Named turns come first, each shown by rows before and after it. Which turns, in which order, take the first row of each pair that follows to the second? Write the first one first, as in the answered first pair.
turn P:
[-0.21,+3.80,-2.62,+1.23,-0.64,+2.78,+3.06,-0.54,-0.34,-1.29,+0.59,+3.53,+5.43,-2.03,-0.15,-2.25,+1.68,+2.63,-1.64,-1.46,+1.12,-2.83]  ->  [+1.61,+4.98,-0.72,-0.96,-0.29,+2.33,+0.57,+1.26,+1.62,-2.28,+0.29,+1.99,+5.06,-0.64,-2.54,+1.14,+0.72,+2.89,+2.51,-0.84,+3.89,+2.41]
[-3.79,+0.86,+0.03,+0.53,+2.24,-1.81,+1.54,-1.73,-1.26,-0.81,-2.38,-0.11,-1.47,+0.13,+1.46,-2.60,-2.99,-1.03,-2.67,+2.22,-2.01,-3.44]  ->  [+0.83,-0.33,-1.02,+1.52,-0.80,-3.95,-3.77,-0.54,+1.33,+0.81,+2.20,-0.42,-1.19,-2.64,+0.93,+1.11,+0.02,+1.43,-2.03,-4.57,+3.49,+0.83]
[-0.63,+1.03,+1.34,+1.17,+2.21,+1.45,+1.68,-1.42,+0.20,-2.30,-1.68,-0.42,-1.76,+1.36,+0.27,+0.54,+1.78,-2.29,+4.16,+2.97,-1.14,-0.92]  ->  [+0.79,-0.90,-1.47,+3.85,-0.10,+0.61,+0.76,-1.98,+0.00,-0.52,+1.01,+0.93,-1.09,-1.65,+1.52,-0.20,+4.76,-0.57,+0.54,-1.88,+0.13,-2.99]
turn F:
[-2.28,+1.10,-0.66,+0.91,+1.24,+0.65,+1.54,-0.73,-1.03,-1.02,-0.37,+0.97,-0.04,-0.55,+0.92,-1.28,-1.30,-0.86,-0.74,+1.61,-0.22,-2.36]  ->  [-0.89,+1.26,-0.85,+1.18,+0.69,+0.73,+0.68,-0.87,-0.50,-0.52,+1.17,+0.45,+0.96,-1.14,+0.68,-0.87,-1.19,-0.33,-2.93,-0.48,+1.70,-1.56]
[-0.46,-1.38,-2.08,+1.40,-0.25,-0.07,-0.19,-2.08,+0.75,+0.67,+0.07,+0.42,+0.33,-1.49,+0.10,+0.73,+0.27,-0.31,-1.53,-2.33,+0.04,-2.62]  ->  [+0.60,-1.03,-2.08,+0.78,-0.54,-0.31,-1.26,-1.40,+1.45,+0.61,+0.54,+0.40,+0.07,-1.23,-0.36,+2.24,+0.32,+0.12,-0.14,-2.94,+1.03,-1.14]
[+0.64,-0.14,-0.11,-0.05,-0.95,-0.01,-0.82,+0.12,+1.01,-0.06,+0.70,-0.37,-0.52,-1.27,-1.05,+1.74,+1.10,+1.04,+0.92,-1.19,+0.85,+0.48]  ->  [-0.19,-0.14,+0.07,-0.39,-0.54,+0.14,-0.37,+0.31,+0.91,-0.37,-0.46,-0.08,-1.31,-0.14,-0.90,+1.80,+1.14,+0.53,+2.49,+0.28,-0.29,+0.15]
[+1.22,-2.14,-2.79,+0.43,-4.13,-2.14,-2.88,+3.21,+0.84,+2.23,+0.50,+3.39,-2.61,-2.19,+0.51,+2.64,+3.20,+1.80,+4.35,-1.38,-0.32,-3.86]  ->  [+0.19,-1.91,-2.98,+0.40,-3.74,-1.71,-1.24,+2.98,+0.28,+1.96,-0.46,+3.96,-2.94,-1.66,+0.87,+1.63,+2.60,+1.42,+4.22,+0.37,-1.93,-5.16]
turn W:
[+2.96,+0.87,-0.48,-1.42,-0.01,-2.41,+1.00,+2.18,+1.55,-4.20,-1.33,-1.28,-3.34,+1.07,+0.76,+1.41,-1.15,-0.34,+7.78,+0.13,+2.32,+2.46]  ->  [+2.81,-1.71,-4.48,+2.83,-1.67,-3.17,+2.18,-0.60,-0.11,-1.27,+1.15,+1.06,-1.81,-3.07,+3.35,-2.52,+1.47,+0.68,+0.11,-5.09,+1.79,-3.39]
[-0.64,-0.37,+1.08,-1.64,+0.08,-0.67,-0.97,+0.89,+0.27,+0.03,+0.71,-2.48,-0.64,+0.13,-1.69,+0.57,-0.66,+0.21,+0.13,+0.25,+2.83,+1.59]  ->  [-0.78,-2.30,-0.54,-0.28,-1.60,-1.20,-1.48,+1.00,+0.27,+1.08,+0.66,-1.18,-1.78,-0.65,-0.85,+0.60,+1.33,+0.67,+0.87,-0.83,+1.90,-0.24]
[-3.67,-1.22,-0.84,+2.64,-2.42,+0.41,+0.38,+1.23,-0.78,-1.16,-0.05,+0.05,-3.30,-0.20,-1.41,-0.03,+3.05,+1.68,+0.70,-2.13,-0.71,-1.71]  ->  [-4.17,+1.44,+1.16,+1.68,-0.45,+1.10,+2.50,-0.34,-1.71,-2.06,+0.65,-2.29,+0.00,-0.04,-1.90,-1.19,-0.35,+1.10,-3.80,-1.04,+0.52,-0.25]

Between the rows of a pair lie two turns.
[+0.52,+1.90,+2.39,-3.36,+4.88,-0.12,+1.91,-0.46,-1.30,-3.15,-0.47,-3.91,+4.78,+1.18,-2.60,+2.23,-3.83,+1.78,-1.05,-1.01,+2.38,-1.20]  ->  [+0.61,-2.31,-2.30,+0.30,+1.33,-1.40,+1.47,-1.24,-1.68,-0.33,+0.75,-0.12,+2.69,-2.09,-0.15,-0.03,+0.90,+3.23,-2.93,-5.82,+1.13,-7.08] => W then W
[-1.13,+0.61,+0.27,+0.06,+0.76,+1.77,+3.36,-0.83,-2.03,+1.11,+3.26,+3.25,+1.39,-4.42,-1.08,-3.74,-0.49,-2.13,-5.50,-1.39,-0.69,-2.27]  ->  [-1.86,+2.52,+3.66,-3.26,+3.13,+2.73,+3.23,+0.44,-1.49,-0.77,+0.42,+1.57,+0.59,-1.41,-2.66,-1.91,-2.99,-3.55,-0.48,+4.26,-1.47,+0.87] => W then F
[-0.94,+1.35,-0.64,+0.66,-0.63,-0.89,+2.12,-3.10,-0.81,+0.30,+0.64,+0.14,+0.91,+0.31,+1.11,-2.67,+0.78,-0.32,-4.65,-1.61,+0.55,-2.40]  ->  [-0.89,+3.41,+2.46,-2.55,+1.16,-0.24,+1.09,-1.28,+0.42,-1.49,-0.82,-1.93,+0.81,+2.85,-0.47,+0.18,-1.49,-0.87,+0.14,+2.05,+1.22,+2.33] => F then P
[+2.84,-2.06,-0.13,-1.12,+4.84,+1.61,-6.91,+4.70,+1.93,+0.07,-0.35,-3.54,+0.20,+1.62,+1.64,+6.62,+2.76,+3.42,+2.31,-1.12,+2.73,+2.72]  ->  [-2.80,-3.08,-0.91,-0.53,+6.94,+2.97,-0.43,+2.84,-2.13,-0.11,-4.65,-1.18,-0.34,+2.60,+4.23,+0.77,+1.50,+1.18,-0.79,+4.41,-4.94,-5.39] => P then W
[-0.27,-3.17,-2.00,+2.05,-2.69,-0.20,-2.78,+0.51,-0.23,+0.21,+0.10,+1.83,-2.54,-1.03,+1.56,+0.44,+3.47,+1.22,+1.89,-2.35,+0.49,-1.40]  ->  [-1.64,-2.60,-1.94,+2.84,-1.68,+0.53,-0.11,-0.85,-1.96,+0.55,-0.02,+1.45,-0.83,-1.56,+2.39,-2.24,+2.07,+0.47,-2.43,-1.38,-0.31,-3.62] => P then W
[+0.39,+0.79,+0.58,-0.18,+0.18,-0.12,-1.49,+3.39,+0.36,-0.92,-3.73,+1.07,-3.58,-0.42,-1.33,+1.02,+0.11,+1.27,+6.13,+0.90,-1.86,+0.10]  ->  [-1.59,+1.11,-0.08,+0.98,+1.53,+0.85,+2.61,+0.31,-2.31,-0.42,-3.19,+1.15,-0.82,-1.63,+0.44,-3.51,-2.17,+0.46,-2.25,+1.14,-3.44,-3.67] => F then W
[+2.69,+0.64,+0.26,+0.66,-0.54,-1.09,+0.75,-2.15,-0.28,-0.19,+2.75,-0.46,+1.60,-0.65,-0.18,-0.09,-1.28,+0.66,-4.73,-3.53,+4.45,+1.37]  ->  [+2.77,-1.88,-1.81,+1.29,-2.92,-1.85,-1.31,-0.13,+0.65,+0.64,+1.51,+1.99,-2.23,-0.56,+0.50,+1.25,+2.19,+1.14,+1.60,-4.05,+3.34,-0.01] => W then W
[+1.83,-0.35,-1.59,+0.39,-0.09,-1.27,-1.36,+0.95,+1.92,+0.90,+3.30,+0.95,-2.17,-1.66,-2.54,+2.32,+4.08,+3.75,+3.51,-2.89,+1.37,+1.21]  ->  [-0.18,-0.36,-2.36,+1.87,+1.50,-0.17,+2.81,-1.86,-0.74,+1.31,+3.61,+1.04,+0.79,-2.50,-0.92,-2.35,+2.25,+2.96,-4.07,-2.51,-0.85,-2.71] => F then W
[-0.25,-0.56,-0.75,+4.93,-0.46,-2.22,+1.09,+0.97,-1.83,-0.36,+2.17,+2.03,+6.36,-2.06,+0.96,+1.76,-0.67,+3.25,-1.75,-2.64,+0.57,+0.14]  ->  [-0.48,-0.07,+0.37,+2.38,-0.34,-2.61,-0.49,+3.44,-0.50,-1.45,-0.16,+2.32,+3.69,+0.78,-0.46,+4.63,-0.29,+2.84,+5.60,+0.57,-0.10,+2.37] => F then F
[-0.90,-1.27,-2.10,+0.86,+0.92,+0.79,+1.32,-2.03,-1.89,+0.38,+1.31,-1.58,+1.07,-1.29,+1.70,-4.10,-0.99,-0.10,-1.19,-0.62,-5.66,-3.80]  ->  [-0.75,-1.93,-2.00,-0.25,+0.33,+0.59,-0.54,+0.04,-0.46,-0.43,-0.31,-0.45,-1.99,+0.47,+0.83,-1.50,+0.32,-0.53,+5.45,+1.27,-6.45,-2.16] => W then W
[+0.73,-1.25,-1.88,+1.02,-0.69,-0.87,-0.08,-1.40,-0.72,+0.78,+1.41,+1.83,-0.39,-1.02,+1.43,+0.97,-0.08,+1.79,-2.00,-1.18,+0.54,-0.82]  ->  [+0.77,-1.50,-2.11,+1.22,-0.82,-1.07,-0.85,-0.66,-0.44,+0.84,+0.77,+2.49,-1.49,-0.74,+1.27,+1.70,+0.71,+1.69,+0.57,-0.84,+0.04,-0.32] => P then W
[+0.96,-0.60,+0.40,-1.25,-0.43,-0.32,-1.29,+2.06,+1.85,-0.09,+0.44,+0.79,-2.10,+0.75,-0.06,+3.10,+1.96,+1.18,+5.23,-1.07,+0.66,+1.70]  ->  [-0.10,-2.39,-1.93,+1.22,-1.17,-0.65,+0.86,+0.74,+0.24,+1.18,+0.15,+2.64,-2.25,-0.83,+1.92,-0.09,+3.29,+1.51,+2.19,-1.62,-1.53,-2.99] => F then P
[-1.13,+1.54,+0.92,+0.36,+1.31,+1.43,+3.08,+0.17,-1.41,-1.44,-1.04,+0.57,+1.67,+2.44,-0.73,-2.25,-2.00,-1.18,-2.83,+1.47,+0.30,-1.87]  ->  [+1.72,+2.02,+0.88,+0.41,+0.39,+0.17,+0.05,+0.81,+0.48,-0.78,+1.45,-0.67,+2.03,+1.66,-1.98,+0.31,-1.48,-0.15,-2.73,-2.10,+4.53,+1.73] => F then F
